One vector is turned by the same rotation once a tick. Each row is the vector after some number of ticks, and that number follows the row.
The counts run from 0 to 144.
[137 141 128  86 174 150 171 113 160 132 134 139 100  88 110 116 130 131
 134 138 170 139 166 158 162 139  69 108  92 159 103 131 121 110  99 111
 150 158 139 176 156 127 103] | 129
[129 143 117 128 169 154 184 121 170 129 155 102  94  93  90 147 154  94
 142 129 145 108 151 172 149 136  84 104 106 167 125 124 154 121 125 109
 122 166 137 201 122 125 104] | 110
[ 98 106 108 110 164 177 181 114 175 128 165 109  93 101 109 134 159  95
 105 156 171 102 142 141 182 133  64 103 114 150  99 143 117 121 101 135
 139 179 134 172 127 143 128] | 98
[109 148 136 124 169 132 112  98 132 132 156 121 144  95  93 142 125 176
 113 167 182 106 109 117 163 113  62  91 115 118 103 156 133  70  84 142
 148 155 142 146 143 131 133] | 51
[100 153 130 140 178 154 139 125 134 149 159  73 110  82 105 155 127 139
 143 164 141  96 118 162 153 151  78  73 127 151  99 119 138 109  80 137
 106 145 125 169 140 148 118] | 48
[144 131 138 112 154 155 174  91 147 138 150 132 122  94 122 126 132 128
 125 128 184 108 133 113 164  99  72 125  93 159  97 176 107  77  87 133
 172 176 138 152 144 124 124] | 117
[147 130 104 134 152 100 155 122 176 136 139  86 106  94 117 143 121 115
 181 132 112 115 154 167 119 153  92  89  80 150 114 110 142 124  91 151
  94 174 109 186 143 128  99] | 142
[114 165 129 119 172 137 109 105 124 155 134 117 134  87  96 105 106 162
 135 163 187 113  89 124 135 119  77 109  91 160 101 163 154  84  80 183
 176 171 118 157 131 119 141] | 39
[134  96  78 108 164 154 176 113 159 131 112 118 146 105 140 125 125 114
 137 154 125 121 127 177 155 131 100 118  73 164  98 156 107 119  57 169
 133 199  94 165 146 127 133] | 3
[134 127 119 137 168 139 198 147 163 120 152 124 144 108 110 126 122  83
 144 165 151  95 135 125 135 147 126  98  80 107 130 130 107 115 103 154
 125 201 104 181 115 143 138] | 77
[121 137 118 125 156 112 158 148 154 138 172 106 135  81 101 156 129 130
 144 168 167 112 142 128 160 127  88  73  89  91 108 114 121  90 104 116
  82 168 147 140 144 139 109] | 64
[ 79 153 127 129 181 136 145 116 122 132 163 113 141 118  90 131 141 135
 129 173 150  95 123 128 157 102  87  98 110 121 109 149 129  93  55 131
 174 177 146 156 130 141 139] | 82
[157 164 145 112 146  93 144 139 150 161 148 120 160 113 118 140 117 132
 170 158 125 116 138 147 132 128  83  82  61  96  93 125 124  84  58 154
 123 163 108 161 140 135 105] | 30
[118 133 115 129 162 138 155 132 136 131 129  98 135 130 103 127 128  93
 120 161  88 105 118 171 133 117 103  98  91 147 116 124 117 122  31 138
 171 187 115 181 124 117 120] | 112
[146 180 128 127 165  78 133 131 149 154 165 104 130  90 119 158 119 138
 169 137 118 107 124 151 120 129  71  82  74 146  95 120 151 110  94 132
  91 160 148 162 150 117 105] | 29
[131 136 113 118 142 102 123 110 131 157 130 103 156 103 111 124 108 135
 148 137 103 120 116 161 136 112 114 126  63 155  85 165 130  88  59 196
 123 196 115 145 118 123 121] | 135
[120  99 102 139 163 152 174 107 163 126 167  97  97  87 105 160 117 112
 140 134 184  99 118 111 155 113 103 113  78 147  87 148 137  98 146 142
 113 185 142 141 115 146 130] | 87
[128 105 106 126 150 112 164 105 152 144 147  86 140  98 124 147 117 137
 121 185 140 109 118 114 174  91 104  99  82 103  72 152 102  77  92 143
 125 184 135 124 140 139 124] | 84
[116 159 142 118 171 144 149 101 131 146 144 106 123 122  99 123 139 118
 112 150 130  94 125 160 149 104  68 100 110 164 127 155 139 108  63 123
 173 185 143 176 113 131 123] | 113
[125 146 100 126 135 128 112  95 138 145 141  86  99  92 112 167 116 148
 154 132 134 113 104 166 149 112  96  96  87 183  83 145 153  93  85 145
 109 180 134 157 131 125 106] | 134
[143 168 103 108 152 128 152 110 160 150 179 114 114  87 104 162 141 109
 139 125 185 113 130 124 152  94  62 133  78 139 100 143 141 100 136 119
 130 187 151 150 117 106 117] | 106
[181 151 120 100 140 100 172 121 177 160 144 158 144  73 116 123 126 102
 158 131 143 130 151 132 124 124  91 112  58 114 113 143 129 102  96 173
 127 188 101 150 132 132 120] | 139
[139 144 123 116 174 165 177 129 160 140 154 140 120  75 101 119 129 113
 134 127 186 132 162 152 143 127  67 116  63 144 122 150 134 111  98 124
 147 152 106 193 145 111 117] | 12
[174 139 125 118 160  98 160 145 151 156 156 127 164  90 101 119 118 134
 150 133 172 127 122 112 119 133 108 120  61 109 107 134 128 100  92 190
 126 178 106 146 130 126 134] | 42
[138 127 120 130 164 134 163 130 140 126 115 122 147 108 111 128 122 118
 132 164 109 111 142 169 128 149 104  95  80 158 116 126 120 110  43 166
 143 165  93 181 142 128 123] | 15
[106 147 109 120 156 125 138 104 155 141 163 100 112 112 116 142 131 127
 126 147 138 114 122 158 154  96  61 107 103 167  96 138 136 111  79  81
 137 174 136 163 132 124  99] | 114
[106 101  98 141 168 157 150 128 155 134 161  76 110  88 137 154 110 127
 151 165 138  73 106 122 151 135 114  91 112 143  93 130 131  95 104 174
  98 194 122 153 131 161 140] | 68
[117 152  88 135 156 135 151 115 162 148 140  97  90 103 121 155 121 113
 160 106 136 104 122 146 128 123 105 107  85 197  99 133 158 107 118 157
 117 179 116 169 114 120 116] | 122
[142 144 116 129 153  92 156 118 156 153 167 120 160 106 110 127 111 117
 152 164 156 104 110 101 137 112 126 113  75 104 115 143 119  86  89 185
 120 188 134 124 112 124 145] | 73
[149 135 102 115 169 105 133 103 129 164 131 125 138 117 109 133 117 120
 143 145 123 115 112 134 131 108 106 126  64 167 102 162 131  89  73 178
 142 186 114 148 124 113 125] | 7
[123 124 111 115 161 171 158 102 143 142 153 120 120 103 102 119 132 111
 133 152 212 110 107  91 175 100  92 129 103 126 105 173 127  97 105 152
 154 185 130 152 120 133 153] | 86
[144 110 118 118 164 110 184 136 165 138 163 127 137 111 117 150 135  89
 121 171 136 108 153 124 160  92  88 109  69  86 100 135  90 101  80 135
 112 198 128 157 119 136 116] | 96
[135 103 115 114 140 155 165 120 179 131 144 116 109  80 132 157 125 127
 122 134 140 117 147 173 147 146  73 103  88 161  96 137 122 111  84 107
  87 179 133 171 157 153  90] | 130
[127 146 122 121 165 116 113 132 115 135 166  81 153 103 117 157 114 136
 155 169 110 103 125 153 134 149 107  74 117 126  97 126 136  98  54 168
 103 177 119 151 137 154 107] | 49
[130 129 116 122 160 156 151 104 149 121 149 132 103  67 102 120 104 132
 140 132 190 122 126 136 159 158  86 137  97 185  93 153 156 110 113 169
 134 161 118 184 146 110 138] | 24
[121 132  99 124 165 132 173 133 172 142 149  91 124 109 114 155 129  92
 142 151  83  91 146 172 136 112 114  99  96 150 109 128 135 134  93 158
  91 195 108 177 117 124  95] | 111
[101 137  89 122 174 161 134  85 136 144 136  92  92  81 123 158 111 152
 127 121 135  98 115 143 159 110  77 109 105 200  87 166 161 111 102 160
 135 183 144 165 127 130 111] | 5
[109 117 108 130 162 172 156 101 117 137 121 126 115 112 113 112 117 110
 105 141 153 121 133 159 157 129  96 127 119 178 112 159 139 106  69 179
 170 188 115 184 138 124 124] | 4
[127 143 109 115 177 155 182 123 157 131 144 133 121  98  99 126 154  95
 117 134 165 116 158 141 140 132  99 117  98 144 136 134 134 113 108 135
 157 179 108 203 116 124 131] | 109
[ 98 134 103 148 166 108 150 108 148 146 180  75 121 109 107 165 123 142
 129 167 145  94 120 112 171  93  67  95 100 140  82 141 123  76 104 112
 131 187 169 126 122 136 115] | 83
[138 143 131 128 160 140 169 138 148 139 138 119 143 103  92 118 143 122
 147 168 144 100 143 160 135 172 129  91  96 122 111 108 121 103  68 177
 128 177  76 187 115 141 115] | 46
[111 190 129 118 175 103 120 106 142 155 181 122 125  97  86 128 135 114
 131 125 142 119 137 139 125 104  56 106  89 158 126 141 129 109  96 126
 166 161 127 197 121 120 113] | 125
[136 181 114 123 155  95 145 132 166 158 179 114 109  92 110 146 144 125
 151 139 127 110 155 146 133 103  61  84  77 147  86 134 129 100  93  94
 112 176 154 173 143 117  99] | 126
[142 103 118 132 150 127 170 119 153 133 138 128 148 106 104 135 137 110
 125 165 174 102 109  89 158  90 111 127  83 109 101 158 107  88  80 152
 158 204 131 120 119 138 136] | 85
[127 130 110 151 166 121 114 121 124 156 120 119 137 102 107 128  96 147
 146 168 131 116 118 148 126 139 128  92  87 159 103 141 151 100  49 202
 140 188 102 144 118 132 132] | 38
[114 170 115 156 166 105 135 142 130 143 179  85 132 102 101 146 126 118
 157 151 120  86 115 121 125 127  85  83 109 143 117 109 163  87  96 155
  98 157 145 152 122 119 112] | 60
[142 140 131 109 163 112 134 106 145 150 141 133 173 104 127 131 120 149
 138 157 139 119 122 133 145 110  80 111  88 138  96 153 107  78  34 155
 169 169 129 150 135 129 125] | 19
[149 127  93 129 165  95 148 111 126 147 128 116 141 110 111 137 127  91
 129 163 129 111 114 100 139  67 107 124  54 136  96 163 130  90  76 170
 146 209 123 129  93 113 128] | 104
[106  97  93 127 130 167 193 135 165 116 148  69 112  86 130 163 125 108
 129 160 129  89 125 160 167 114  91 108  97 163  90 151 123 115 101 121
 103 182 128 171 137 151 114] | 99
[137 104 122 130 162 151 188 117 157 126 142 136 128 107 115 119 141  98
 109 173 161  99 137 135 160 126 100 112  98 115 116 134  96 104  56 129
 168 182 123 178 131 130 132] | 97
[160  88 130 129 160 143 154 135 155 131 132 112 149  79 121 138  95 135
 145 162 153 115 143 165 142 159 105 108 101 126  90 129 108 109  58 178
 131 174  93 167 149 154 125] | 34
[148 103  99 125 145 132 152 111 177 136 122 129 125  70 136 149 109 144
 147 135 162 132 127 135 140 124  99 127  55 118  77 150 135 117  79 191
  88 176 109 138 141 128 125] | 22
[129 159 138 131 187 115 134 141 126 138 168 133 168 105  73 110 143 115
 141 178 168 103 137 104 131 131  78  88  91 109 121 145 121 105  77 161
 162 162 132 145 136 123 151] | 62
[120 153 102 131 168 166 148  99 166 136 156 127 108 100 105 147 112 102
 136 122 149 100 122 143 148 127  93 140  93 186 130 153 155 119 109 168
 158 175 119 196 123 112 123] | 121
[123 116 112 111 143 151 167  95 163 131 150 117  92  73 124 149 118 128
 132 133 177 122 122 131 159 107  79 129  76 157  82 170 130 100 126 122
 124 177 140 155 132 124  96] | 118
[135 146 110 133 161  97 119 123 147 152 171  93 155 112  94 149 113 124
 165 159 139 104  92  93 145  85 104  99  94 139  94 148 121  94 104 179
 102 189 141 125 121 141 124] | 72
[137 121 126 133 151 119 157 129 174 139 161 124 122  72 123 157 121 148
 158 152 159 126 164 157 163 143  98  90  84 118  84 136 107  91  91 123
  95 155 130 154 168 148  94] | 33
[ 98 159 124 157 157 129 130  94 116 150 183  78 127 104  85 151 124 125
 142 153 183  86 106 101 149 110  73  92 131 149 117 155 152  66 118 153
 126 162 144 145 112 127 124] | 71
[130 110 134 117 161 169 166 110 139 133 118 136 122  99 101 124 109 142
 123 167 178 103 111 157 155 171  93 103  95 142 106 148 107 103  52 191
 145 153 104 175 148 150 130] | 35
[147 111 129 125 166 150 169 111 156 136 119 156 143  89 103 119  97 143
 141 157 186 124 121 131 131 140  97 125  66 157 113 155 137 113  79 199
 146 167 106 169 135 131 136] | 23
[139 134 117 124 161 116 165 131 149 125 127 131 145 102 108 133 126 118
 141 154 103 122 148 182 128 160 121  92  75 141 117 129 130 120  51 161
 120 178 100 188 122 123 120] | 143
[ 81 145 104 126 167 169 162 133 131 129 162  74 108 102 102 143 152  92
 140 163 148  77 143 152 160 147  92  76 118 142 125 132 137 102 116 124
 140 172 134 188 119 150 108] | 79
[133 149 111 118 163 149 159 128 168 140 151 145  99  69 107 144 142 116
 145 129 169 122 155 165 141 160  79 105  91 158 119 123 139 122 122 141
 113 166 117 190 152 124 110] | 141
[162 136 101 147 150 105 195 134 168 144 166 117 117  80 107 162 130  83
 157 138 134 123 129 122 136  99  88 115  56 127 107 140 122 127 126 130
  99 190 135 162 105 114 104] | 107
[124 149 120 121 166 131 126  99 142 144 156  78  95  99 124 154 107 149
 124 148 109 101 118 190 151 120  70  77 102 161  79 128 150  95  76 124
 118 152 139 168 132 133 101] | 17
[112 147 119 122 165 148 159 134 166 132 162 112  97  59 104 155 135 117
 145 136 139 125 148 153 145 152  77 103  89 168 100 132 134 122 119 127
 125 162 126 205 135 132 105] | 13
[116 159  95 147 180 115 164 126 145 147 174  79 111 103  93 162 138  77
 151 146 116  91 118 126 136 104  95 108 115 155 122 115 151 115 129 148
  97 186 130 169  87 116 113] | 91
[137 165 121 107 180 111 140 120 138 167 136 148 135 116  97 104 122 104
 139 135 125 119 143 131 122 115  95 111  72 168 123 134 144 114  58 166
 168 187 103 181 104 100 150] | 124
[122 119 114 128 173 158 144 119 143 129 158 143 127  85 106 126 110 145
 135 144 217 115 125 110 170 151  96 116 101 139 102 158 145  94 124 176
 131 161 128 150 137 143 130] | 55
[108 123 138 137 184 154 172 139 138 126 156 122 105 102  87 118 149  83
 120 163 171  88 162 139 145 136 101  95 125 135 148 112 118 128  84 150
 157 173 134 191 128 140 137] | 78
[131 136 139 137 173 110 138 120 135 148 146 102 170 107  98 134 118 152
 131 197 141  98 109 132 152 128 114  87 102 119 101 130 124  95  32 169
 155 182 131 135 138 138 135] | 50
